Two rows play each game, the first against the second. How much does the first row win by? 10 is about a draw, 20 a big win and 0 a big loss. Wins can go round in a circle: one row can beat a second, the second a third and the third the first. Each row has two weighted sums of its numbers, A and B, taken from their middle values. A row wins by its A times the other's B, less its B times the other's A.
[ 39   1   6  -2 -14 -14  -1 -11   5  31  13 -15  -5  11  -8  26  15  32
  -4   4]
[-29   9   4   3   9  17 -20  16 -13 -17 -17  21  -2  -6   1 -31 -15 -40
 -12 -25]: 9
[ 44 -20 -11 -10 -19 -32  28 -25  26  30  38 -28   4  15   8  54  30  67
  31  42]
[ 67   6  18 -10 -18 -27  -4 -19   5  51  20 -23  -1  22 -14  52  26  53
  -4   1]: 7
[ -5  -7 -12  -4  -5  -2  14  -1  13   7  10   1   2   3  10   0  -3   3
  14   4]
[ 23 -19  44 -25  25  -8  27 -18  39  25   5 -21 -15 -43 -32  -8 -28 -22
  44   5]: 9
[ 17  18  26 -40  23  -3 -71  33 -28  47 -32 -49 -18  36  19 -25  18  -9
 -86   3]
[ 25 -36   8 -50  23 -23  58 -14  75  49  29 -23  -1 -26   0  15 -14  -6
  63  23]: 15
[-22  15 -16  21 -11  12 -21   9 -32 -31 -12  18   9  19  13  -5  13   5
 -29  -9]
[-9 -2 -3 -2  0  3  5  2  2 -7  0  4  3 -4 -1 -3  1 -2  6  0]: 10
[-17  20  11  27  -4  18 -34   6 -41 -37 -22  17  -6  -1 -11 -13   1  -8
 -29 -18]
[ 16  23 -24 -15 -10   7 -12  27 -25  26  23  37  41  78  53  50  30  -3
 -33 -48]: 11
[-37  -5 -11   7   5  12  -1   4   4 -26  -6  14  -1 -11   7 -26 -14 -26
   4   1]
[   2  -20   66   53  -11  -11  -59   60   22   44 -109 -102  -64  -31
   10   20  -89   45  -39   -2]: 6
[ -1   9   3  17  -6   0 -26  19 -24   9 -35 -15   0  -1  -2  -3 -16   4
 -20  -7]
[-35  -4  -9   8   9  14   5   6   3 -29  -9  14  -1 -13   8 -24 -15 -30
   9  -1]: 11
[ 25   4   0 -10  -9  -8   8  -7   3  18  11  -6   1   5  -5  22  11  19
   7   6]
[-17   8 -55 -60   2   3  19  -6   9 -13  47  46  34  34  34  -5  51 -28
  20  -4]: 11
[13  1  1 -3 -3 -5  2 -4  2  8  7 -3  2  4 -2  9  7 10  3  4]
[ -7 -13   7 -14   2  -3  -1  10  30   4  -3 -12 -11   0  20   7  -6   4
   9  -1]: 10
[  4   5  43  14  12  13 -16 -10 -16 -13 -18   1 -21 -28 -34 -22 -17 -19
   2 -18]
[-11   0 -36 -42   5   2  29 -22  21 -20  54  43  22  18  19  -5  36 -24
  29   3]: 10
[ 31   6 -17 -18 -11  -9  -6   8  -7  29  24   3  25  55  36  46  32  24
 -17 -11]
[-32  -6  -9  -1   9  10   8   7   3 -26  -6  12   0 -10   6 -18 -11 -22
   6  -2]: 9
[ 29   0   9  -4  -8 -12   0  -9   3  23  10 -11  -1  10  -6  24  12  26
   0   0]
[-30  -4 -10   9   5  11   1   2   2 -26  -6  10  -1  -8   9 -24 -11 -25
   0   2]: 10
[-10   0 -17 -28   0  -2 -14  16  10   6   1   5   4  21  30   3  13  -6
  -3  -9]
[-11 -20   0 -28  -2  -9  -1  17  57  14  -2 -27 -24   9  43  12  -9   9
   4   6]: 13
[  1   2  29  42  -6   0 -24  23 -17  14 -55 -36 -21 -25 -17   2 -46  16
 -17   1]
[  2   3  19   5   6   6   0  -7  -6  -8  -9   0 -10 -16 -17 -12 -14 -11
   5  -5]: 11
[ -6  18 -35 -24   4   7   8 -11 -32 -19  29  48  38  18  -3  -9  40 -24
   7 -10]
[ -3 -17 -32 -18  -7 -15  25   1  33  18  22  -2  14  15  28  15  13  15
  15  17]: 13
[ 19  11  42 -59  30 -13 -71  27 -17  58 -51 -90 -42  12  -2 -45  10   7
 -84  42]
[ 20  -8 -18  -4 -15 -14  19 -10  13  14  29   3  16  20  16  39  19  33
  16  10]: 11
[ 33 -12  -3  -8 -11 -24  12 -16  16  26  24 -23   1  18  10  36  20  49
  14  26]
[ 12 -12  29 -16  16  -4  16 -14  24  13   3 -12 -15 -27 -22 -10 -19 -14
  26  -1]: 8
[-19  27  21 -30  25  21 -60  42 -38  16 -46  -9 -13  22  14 -49  -4 -52
 -76 -29]
[-62  -7 -18  11  13  22   5  12   2 -48 -14  24   0 -20  15 -47 -28 -49
  12  -1]: 9
[ -4  -8 -25 -13  -3  -6  12   3  20   4  14   2   9  11  20  13  11   8
   6   7]
[  3   0  26  32  -1   0 -18  18 -13   7 -44 -31 -18 -23 -15   1 -37  12
 -13   0]: 10
[-23  -1 -64  -8 -18  -5   9  20   9  -9  20  16  30  39  49  22  30  22
  -9  13]
[ -9 -15   6 -12   0  -4  -3  12  39   9  -9 -24 -19  -1  25  10 -13   8
   2   7]: 9
[ -5  24 -33 -12   1   7  -6   1 -47 -11   4  35  35  14  -7 -10  29 -21
  -4 -10]
[-14  -7 -31 -56   2  -4  15   2  43  -4  35  17  10  27  46   4  33 -12
  21   1]: 11
[-68  -9 -14  13  15  22  -5  11   2 -49 -16  24  -3 -18  15 -49 -27 -49
   4  -5]
[-31  -7  -4   8   6  13  -2   1   2 -22  -9  11  -1  -9   8 -26 -17 -26
  -1  -1]: 10
[-27  44   0  -8  15  39 -66  57 -61   6 -30  47  21  60  43 -28   0 -78
 -88 -85]
[ -1   4  20   8   5   7  -2  -6 -10  -8  -8  -1  -8 -14 -18 -12 -10 -12
   2  -7]: 8
[ 74   6  18 -18 -17 -27   0 -15   3  53  22 -26   1  22 -16  57  34  56
  -3   0]
[-62  -4 -21  59 -10  32  45 -16  14 -78   7  75   8 -56 -24 -29 -48 -55
  66 -34]: 11
[  8   3  15  39   8   8  34 -43 -22 -28  22  26   8 -30 -55 -15  -5  -6
  15  13]
[ -5  -4   2   0   1  -1   0  -2   4 -11  -1   0  -4  -7  -5  -5   0  -4
   2   2]: 11
[ -5  -6 -24 -11  -6  -6  13   3  15   4  13   3   9  10  21   9   5   7
   5  10]
[-53 -13 -13  53  -5  23  50 -23  23 -72   3  50  -6 -66 -33 -34 -45 -42
  67 -11]: 9
[  3  17   8  42  -5   6 -20  14 -54   2 -43  -8   1 -19 -34  -8 -25   2
 -21  -7]
[ -7  -8 -26 -12  -5  -7  19   5  20   8  14   3  12  11  22  11  10  11
  11   9]: 10
[ -6  30 -15  -8   1  19 -33  35 -34  15  -1  35  26  56  40   6  12 -35
 -47 -53]
[-21  -3 -19  24  -9  13  33  -9   9 -35  15  42  13 -14  -2   5 -12 -15
  40 -19]: 11
[ 64  -5 -24 -24 -25 -33  12  -9   9  57  52 -11  34  72  45  88  55  76
   3   9]
[  8 -24  58  60   0  -3  15 -22  26  -8 -11 -32 -38 -50 -43  -2 -46  24
   4  18]: 14
[ 21  13 -37   3 -21   2  13  10 -13  15  42  49  49  69  50  62  28  10
  -5 -45]
[ 28   2  25 -47  15 -18 -36  11  -3  45 -17 -59 -19  19   7   1  21  27
 -43  33]: 2
[-18  -5 -19 -41   0  -3  -2  26  32  13  -7 -11  -3  17  44   8   6  -2
   9   0]
[ 31   3   6 -34   3 -17 -17   9   1  41   1 -37  -6  28  16  19  23  31
 -21  22]: 12
[ 21 -26  31 -31  20 -11  28 -19  49  34  14 -21 -11 -32 -20   1 -23 -14
  43   9]
[-16  -4   1   0   5   5  -2   2   1 -10  -3   8  -1  -7   5  -8  -6 -10
   5  -2]: 10
[ -1   6  -6   9  -2   3  -3   5 -17  -2  -9   2   5  -1  -5  -6  -3  -3
  -7  -6]
[-14  16   5  25  -4  17 -22   4 -37 -31 -19  15  -5   2  -6 -13   2  -8
 -23 -14]: 10
[-23  -8 -81 -24 -24 -16  25  16  27   6  31  10  37  44  64  31  28  27
  -1  25]
[  8   8  61  19  17  16 -21 -12 -22 -16 -25   0 -29 -38 -50 -30 -28 -27
   5 -23]: 10
[ -4  -7 -21 -10  -3  -6  17   3  17   7  13   3   9   6  18   8   3   5
  11   9]
[  6  21 -18  22   7  13  31 -42 -53 -35  36  58  37 -10 -52 -23  25 -25
  11  -1]: 11
[ -7 -18 -57 -27 -10 -17  33   6  41  20  31  -1  27  26  46  29  19  20
  12  26]
[  4  15  20 -37  21   2 -49  31 -20  28 -33 -34 -14  20  11 -25   9 -16
 -60   3]: 9
[  6  -7  26  -8  14   2   5  -7  10   4  -3  -5  -7 -21 -17  -8 -16 -12
  15  -5]
[-26  -1 -67  -5 -25  -7   4  19   7  -8  20  16  29  44  53  22  31  25
 -14  15]: 11
[ 12 -12  30 -19  19  -4  22 -11  27  13   4 -10 -14 -32 -24  -7 -20 -17
  33   2]
[  6  18  66  35  17  25 -34 -14 -40 -31 -35   2 -31 -43 -58 -36 -26 -34
  -3 -29]: 9
[ 26  -3  10  -5  -4 -10  -5  -5   3  17   8  -9   0  10  -4  22  14  20
  -3  -3]
[  1  16  49  34   9  21 -35  -8 -38 -24 -29   8 -23 -26 -41 -31 -21 -22
 -14 -26]: 9
[-15   3 -46 -68  13   6  36 -19  22 -28  65  57  36  30  30  -2  59 -32
  35  -4]
[ -2 -18  -1 -17  14   2  66 -64  47 -43  87  48   7 -12 -18  -6  33 -15
  44  20]: 7
[-10   8 -20 -17  -1   2 -11  13 -10   2  -5   8  10  14  17  -1  10 -10
  -3  -7]
[ -8  18 -61 -42   9  12  49 -47 -22 -43  84  89  56  21 -10 -19  71 -45
  35   0]: 11
[ 17  -5  73 102  -2   4  -8  -7 -33  -1 -62 -46 -36 -65 -75  -4 -78  29
 -24  12]
[ -2   6  -4   2  -1   3  -8  12  -8   0 -15  -5   1   0   4  -2  -7  -2
  -6  -3]: 10
[  1  22 -12  -9   0  13 -20  24 -25  14   3  28  22  47  35  11  13 -23
 -35 -41]
[-10  30 -45 -17 -10   5 -38  47 -54  22 -46   3  22  30  29  -5   6 -14
 -24 -22]: 10
[-2 -2  4 -5  5  1 11 -1  8 -4  2 -2 -2 -8 -6 -5 -6 -6 11  0]
[112  11  25 -26 -28 -42  -1 -25   7  84  32 -40   3  34 -27  89  49  89
  -4   6]: 11
[ -3 -17  -9  14  -8  -7  30 -27  28 -16  15  -1  -6 -31 -17   5 -11  14
  44  25]
[-24  10 -43  15 -21   3 -10  15 -18 -20   2  18  19  33  36   6  20  15
 -24   1]: 11
[ 9 -1  2 -1 -4 -2  5 -5  4  8  5 -2 -1  1 -2  4  2  7  3  2]
[ 26  19  17 -52  14  -7 -56  36 -28  58 -21 -43  -6  53  30  -1  29   7
 -76   1]: 9
[-11  -3 -31  -4  -8  -3   2   6   9  -4  12   7  15  16  27  14  15  10
  -5   9]
[ 74   7  19 -18 -18 -28   6 -16   6  54  23 -25   0  21 -16  58  35  59
   1   4]: 9
[  1 -22 -33 -26  -3 -18  28   1  44  24  29  -5  15  13  28  18  10  12
  21  19]
[-53 -12   7  35   6  21  27 -18  16 -62 -17  25 -20 -73 -42 -54 -49 -44
  45   2]: 12
[  9 -24   7   5   1 -16  23 -29  31  -4   9 -28 -19 -35 -22   0  -5  29
  36  43]
[-12  17  15  29  -3  18 -27   2 -37 -31 -20  14  -9  -2 -14 -18  -2  -8
 -23 -15]: 12
[ 96 -20 -47 -21 -45 -54  56 -32  31  65  93  -9  53  89  55 127  79 127
  38  27]
[-24  20 -16  30 -14  15 -29  12 -42 -38 -16  21   5  18   8  -9  11   3
 -30 -14]: 11
[-11  20 -25   5  -8  19   1  22 -23 -10  15  57  35  45  36  22  10 -31
 -16 -57]
[ -4  -9 -27 -12  -5  -8  18   0  23  11  16   1  10  10  21   9   7   8
  12  10]: 11
[  7 -25 -34  39 -30 -10  73 -41  36 -25  55  37  24 -10  -2  53   3  37
  81   7]
[ 50 -15   1 -20  -7 -31  -1 -14  12  51  21 -47  -2  32  13  42  35  65
  -7  36]: 9
[ 37  12  13 -35   6 -14 -52  24 -23  61  -5 -35   1  63  35  22  38  26
 -65  -2]
[  3   8 -10   8   9   9  44 -47 -19 -35  50  49  23 -14 -41 -15  22 -19
  25   8]: 8
[ 14 -24   1  -1  -8 -23  30 -25  33   4  15 -30 -11 -25 -17  12   6  44
  42  46]
[115  13  20 -29 -28 -40  13 -24   8  85  36 -42   6  33 -25  90  52  89
  -4   7]: 9
[15  0  2 -5 -5 -5 -3 -1  5  9  6 -4  0  4 -4 16  8 11  5  0]
[-10  25  35  39   4  26 -44  -4 -54 -42 -34  13 -17 -12 -29 -26  -8 -17
 -34 -25]: 10
[-44  -4   6  19  11  17  10  -4  11 -45 -22  13 -19 -56 -32 -51 -38 -43
  23   2]
[ 36 -16  93 -10  39   1  14 -32  28  22 -12 -27 -44 -75 -73 -29 -50 -44
  49  -8]: 9
[-13  23 -14   3  -2  22 -13  26 -28  -4   1  46  29  41  33   9   2 -39
 -24 -55]
[  4   2  37   8  13   8 -11  -8 -10 -10 -15  -1 -16 -22 -28 -17 -17 -16
   5 -13]: 10
[  1  27  62  35  14  27 -45  -8 -55 -42 -40   7 -28 -36 -54 -35 -19 -32
 -18 -33]
[ 67   4  19 -18 -16 -24   4 -12   5  51  20 -23   1  18 -15  56  27  54
   3   0]: 10
[-43  -4 -12   6  13  15   5   9   1 -32  -9  16   3 -13   8 -31 -20 -32
   8  -2]
[ 67   6  14 -15 -17 -25   3 -17   5  48  19 -21   1  19 -16  51  30  49
  -3   4]: 11
[  -5  -52   79   31  -11  -19  -36   50   96   48  -79 -117  -92  -32
   36   31  -93   58  -15   11]
[  4  -6   4  -6   1  -6  -1  -6   8   9  -3 -18  -7  -5  -5  -5  -1  10
   1  18]: 16
[-49  23  10  10  18  38 -36  28 -30 -31 -36  36  -6 -10  -2 -59 -30 -79
 -37 -52]
[-17  -2 -44 -12 -14  -7   8  12  12  -3  15  10  21  25  36  19  16  12
  -1  12]: 9
[  19   13   47  103    0   12    3  -37  -72  -26  -24    6   -3  -62
 -102  -19  -41    5   -8    9]
[ -1   0  21  36  -9   0 -34  30 -20  17 -59 -36 -16 -15  -8   1 -42  15
 -23  -4]: 9
[ 36   2   7 -10 -10 -15   0  -9   3  25  13 -14  -1  13  -6  26  17  26
   1   2]
[ -2 -22 -43 -36  -3 -20  45   4  56  29  32  -6  19  13  34  24  10  13
  34  24]: 9
[-25  12 -44  11 -18   5 -13  12 -21 -27   3  20  18  31  30   6  23  12
 -27   0]
[  29    8   97  127   -9    5  -48   10  -82   11 -116  -69  -43  -83
 -105   -7 -109   41  -48    3]: 10
[-75 -10 -17  14  18  25   0  15   2 -57 -18  28  -3 -23  17 -55 -34 -55
   8  -5]
[13  1  4 -5 -3 -7  2 -3  3 13  5 -6 -1  2 -3 13  8 13  3  4]: 10
[ -4 -19  14  -2  -3  -6  -6  11  46  14 -12 -33 -31  -3  25   5 -22  13
   5   5]
[ 46   5   6 -18 -11 -16   9 -11   6  32  16 -17   1  12 -11  39  22  34
   2   6]: 10
[-19  -4  -6   4   2   6   8   3   3 -11  -3   9  -1  -6   3 -15 -10 -11
   9   2]
[ -1  10   0  15  -1   5 -16  18 -25   7 -30 -10   1  -1  -3  -2 -14   0
 -14  -5]: 10
[ 24   0   7  -1  -9 -12  -7  -9   2  20   9 -10  -3   9  -5  19  14  22
   0   1]
[ 10   5  33 -43  25  -7 -47  17 -12  33 -37 -59 -32   3  -3 -35   6  -1
 -53  25]: 17
[ 14   0  11 -20   6  -9 -22   5  -3  24  -9 -32 -13  11   4  -7  10  12
 -25  18]
[ -4  19 -29 -12  -2   5  -4   4 -34  -8   4  26  25  12   2  -9  21 -17
  -3  -8]: 12
[ 27   2   5 -12  -6  -9  -3  -4   3  14  10  -8   5   9  -3  24  14  19
  -1   1]
[-15  24  20  43  -4  23 -39   3 -55 -40 -30  17 -10  -2 -19 -24  -3 -11
 -32 -25]: 9
[-83 -10 -18  17  18  29  -3  14   2 -60 -22  29  -3 -25  17 -63 -37 -61
   4  -6]
[ -7  -4 -21  -8  -3  -5  13   2  12   2  10   3   9  10  16   7   9   6
   4   8]: 10
[ -5  -7 -14  -9  -1  -3  13   4  13   2   9   1   5   4  12   7   5   4
  10   8]
[  2  12  15 -25  18   6 -37  24 -18  17 -23 -19  -9  19  11 -22   4 -19
 -47  -7]: 10
[ -6  10  21  19   2  14 -12   0 -23 -23 -16   6 -12 -11 -20 -19  -9 -12
  -8 -14]
[-12   4 -40 -39   3   2  11   0   1  -9  31  31  22  28  27  -7  39 -19
  13 -10]: 11
[ 25   0  82 122   0   3 -20 -17 -58 -10 -64 -37 -31 -73 -99  -9 -79  27
 -28   6]
[-19  -2 -33  -6  -8  -2   8  10   4  -8   8  11  15  17  25   8  15  10
  -5   5]: 10
[-3 -3  5  0  5  1  1  0  5 -2  0  1 -2 -7 -3 -1 -4 -5  8 -1]
[ -2 -35 -79 -57 -13 -35  59   7  79  47  53  -8  39  37  71  45  28  33
  34  41]: 10
[ 48   5  10 -13 -13 -18   3 -11   4  37  15 -17   1  14 -11  38  22  39
   1   4]
[ 15   4  67  16  21  15 -18 -16 -18 -14 -22  -6 -30 -41 -52 -30 -28 -29
   4 -21]: 9
[  1 -13  -1  -8  11   4  59 -59  24 -44  77  48  12 -13 -27 -12  32 -16
  40  15]
[-15  -2  -5   0   1   4   3   1   2 -13   0   5  -1  -5   4 -12  -4 -11
   5   1]: 7
[ 32 -12   3 -19  -2 -23  13 -12  19  24  14 -37  -6   8   3  28  20  46
   9  33]
[ 11  -6  33  48   2   2   7 -22  -9 -12  -4  -6 -14 -32 -42  -8 -24   8
   0   7]: 11
[-38 -21 -28  60 -21  11  77 -37  34 -68  33  63  13 -54 -24   5 -34 -13
  98  -8]
[  7  25  -2  39   1  10  -3  -7 -68 -17 -19  21  22 -16 -46 -14  -7 -11
 -10  -6]: 3
[-59  12  38  -4  32  27 -49  27 -19 -32 -65 -11 -40 -53 -31 -97 -43 -74
 -37  -7]
[20  2  5 -9 -4 -7  1 -3  3 12  7 -5  1  4 -4 17  8 15  3 -1]: 9
[-24  -4  -5   2   5   8   1   5   3 -19  -4   9   1  -9   6 -15  -7 -16
   5  -3]
[  8 -31  66  58  -2  -8  -8   9  38  16 -44 -66 -58 -43 -17   8 -71  37
  -9  15]: 9
[  19   48   22  102   -9   13  -63   24 -127    3  -95   -7   18  -34
  -82  -20  -44    2  -57  -20]
[ 88  10  20 -24 -21 -34   0 -17   6  65  27 -30   2  25 -19  72  42  70
  -4   5]: 11
[ -3  20 -18   2  -1   7 -13  12 -41  -1 -19  11  21   6  -3  -5   7 -11
 -14  -9]
[ -27  -26  -45 -102    8   -8   47  -15  100  -11   87   32    9   42
   75   10   61  -21   49    9]: 11
[ 56  -1 -37  -6 -31 -20  30  -9   8  41  62  21  47  76  49  96  50  62
  13 -13]
[ 21 -16  47 -11  21  -1  15 -20  25  19  -1 -17 -23 -41 -39 -17 -29 -22
  33   0]: 7
[ 17  -9  35  -7  18   0  13 -16  18  13   0 -11 -14 -28 -26 -12 -21 -16
  24   1]
[  7 -13  38  55   3   1  15 -25   5 -10  -4 -15 -24 -38 -44  -8 -34  13
   6  13]: 10
[ 67  11   8 -52   0 -29 -41  18 -17  88   7 -57   4  83  45  42  52  56
 -71  18]
[  2  11  40  22   7  14 -19  -7 -25 -17 -20   1 -20 -24 -33 -23 -16 -19
  -3 -15]: 8
[-18 -19 -13 -45  -1  -6   5  18  64  14  11 -16 -18  21  56  10   4   2
  16   1]
[ 33   2   3  -6 -10 -12   7  -8   6  19  14  -9   0   7  -6  22  12  23
   2   4]: 11
[ 31   4   0 -23  -1 -12 -16   7  -7  36  10 -18   7  42  26  27  27  24
 -29   2]
[-103  -14  -23   27   24   38   -2   17    0  -76  -27   37   -6  -29
   23  -83  -46  -78    6   -7]: 8
[-47  -6 -11  11   8  13  -6   6   2 -32 -10  18  -3 -14   8 -33 -19 -33
   5  -3]
[-20 -11 -77 -23 -19 -16  25  17  30   6  32  11  33  44  60  29  32  29
   1  21]: 10
[  7 -17  42  43   1  -1  16 -22  19  -8  -5 -23 -26 -38 -32   1 -34  14
   6  15]
[-62  11   9  20  19  36  -7  18 -13 -54 -36  32 -17 -44 -22 -72 -42 -78
  -4 -30]: 10
[-29 -15  -6  24  -4   4  35 -21  26 -44   6  16  -8 -53 -27 -16 -25 -10
  57  12]
[ 34   4   9  -5  -9 -12  -5 -11   3  23   9 -11   0   9  -6  24  11  22
  -4   3]: 9
[ -5  15 -23 -14  -5   2 -22  26 -27   8 -23   6  14  19  19  -2   8  -9
  -9 -14]
[-41  -4  -9   3   9  13  -1   6   2 -33  -9  14   0 -13  10 -30 -18 -32
   6  -2]: 10
[ -4   8  22  36 -13  -4 -67  61 -28  38 -97 -62 -27  -9  11  10 -57  22
 -42 -12]
[19 -1  4  1 -4 -5  1 -6  2  9  6 -5  1  5 -1  7  8 11  0  1]: 10
[-11   2 -11  12  -4   7  12  -1   1 -14   7  22   9   0   4  -4  -8 -15
  11 -11]
[ -1   3  14  24  -6   1 -28  31 -16  19 -53 -34 -18  -5   2   1 -32  12
 -22  -6]: 12
[ 53   7  12 -13 -14 -23   1 -11   5  41  17 -17   0  14 -13  44  23  43
   1   5]
[ -4  13 -34 -28   7   6  16 -13 -20 -21  32  42  34  15   3  -9  39 -24
   9  -4]: 7
[ -7 -14  20  12  -9  -3 -20  31  21  24 -47 -48 -30 -10  18   7 -42  20
 -12  -1]
[ 12  -3  19 -26  13 -12 -20   3   5  19 -16 -47 -24  -9  -9 -14   8  12
 -17  34]: 18
[  4 -14 -44  28 -30  -5  73 -29  27 -29  56  56  37   2  11  62   9  25
  78 -11]
[-30  17  40 -22  33  16 -66  34 -28   3 -58 -30 -35 -13 -10 -75 -16 -51
 -68  -8]: 14
[ 21   3   0 -10  -4  -8   9  -4   6  13  10  -8   2   2  -7  20  14  16
   2   2]
[ -7   5 -45 -44   8   7  44 -43   7 -35  82  69  36  20   2 -15  59 -34
  35   1]: 12
[ 34  -1  -8 -17  -8 -16  -7   0   0  34  18 -15  13  42  23  37  32  35
 -16   5]
[-88 -12 -19  20  24  32  -1  15   0 -64 -25  32  -2 -25  19 -65 -41 -68
   5  -3]: 7
[ 14  23  20  68   4  14  -3 -26 -83 -29 -15  27  23 -38 -81 -18 -13  -9
 -15  -5]
[ 86   9  19 -22 -21 -32   6 -19   6  65  27 -30   3  25 -19  69  38  70
  -2   4]: 15
[ 15  13  92  31  26  24 -29 -24 -36 -25 -37  -6 -45 -60 -78 -48 -38 -42
   1 -31]
[ 48   6   4  -8 -11 -15   7 -10   5  32  16 -15   2  13 -11  34  22  35
   1   3]: 10
[ -6 -12   7   1   3  -3  10  -9  12  -3  -5 -14 -13 -20 -12 -13 -10   4
  13  17]
[  0   1  24   5   8   8   1  -5  -4  -8 -10   1 -11 -21 -21 -12 -15 -16
  11  -5]: 11
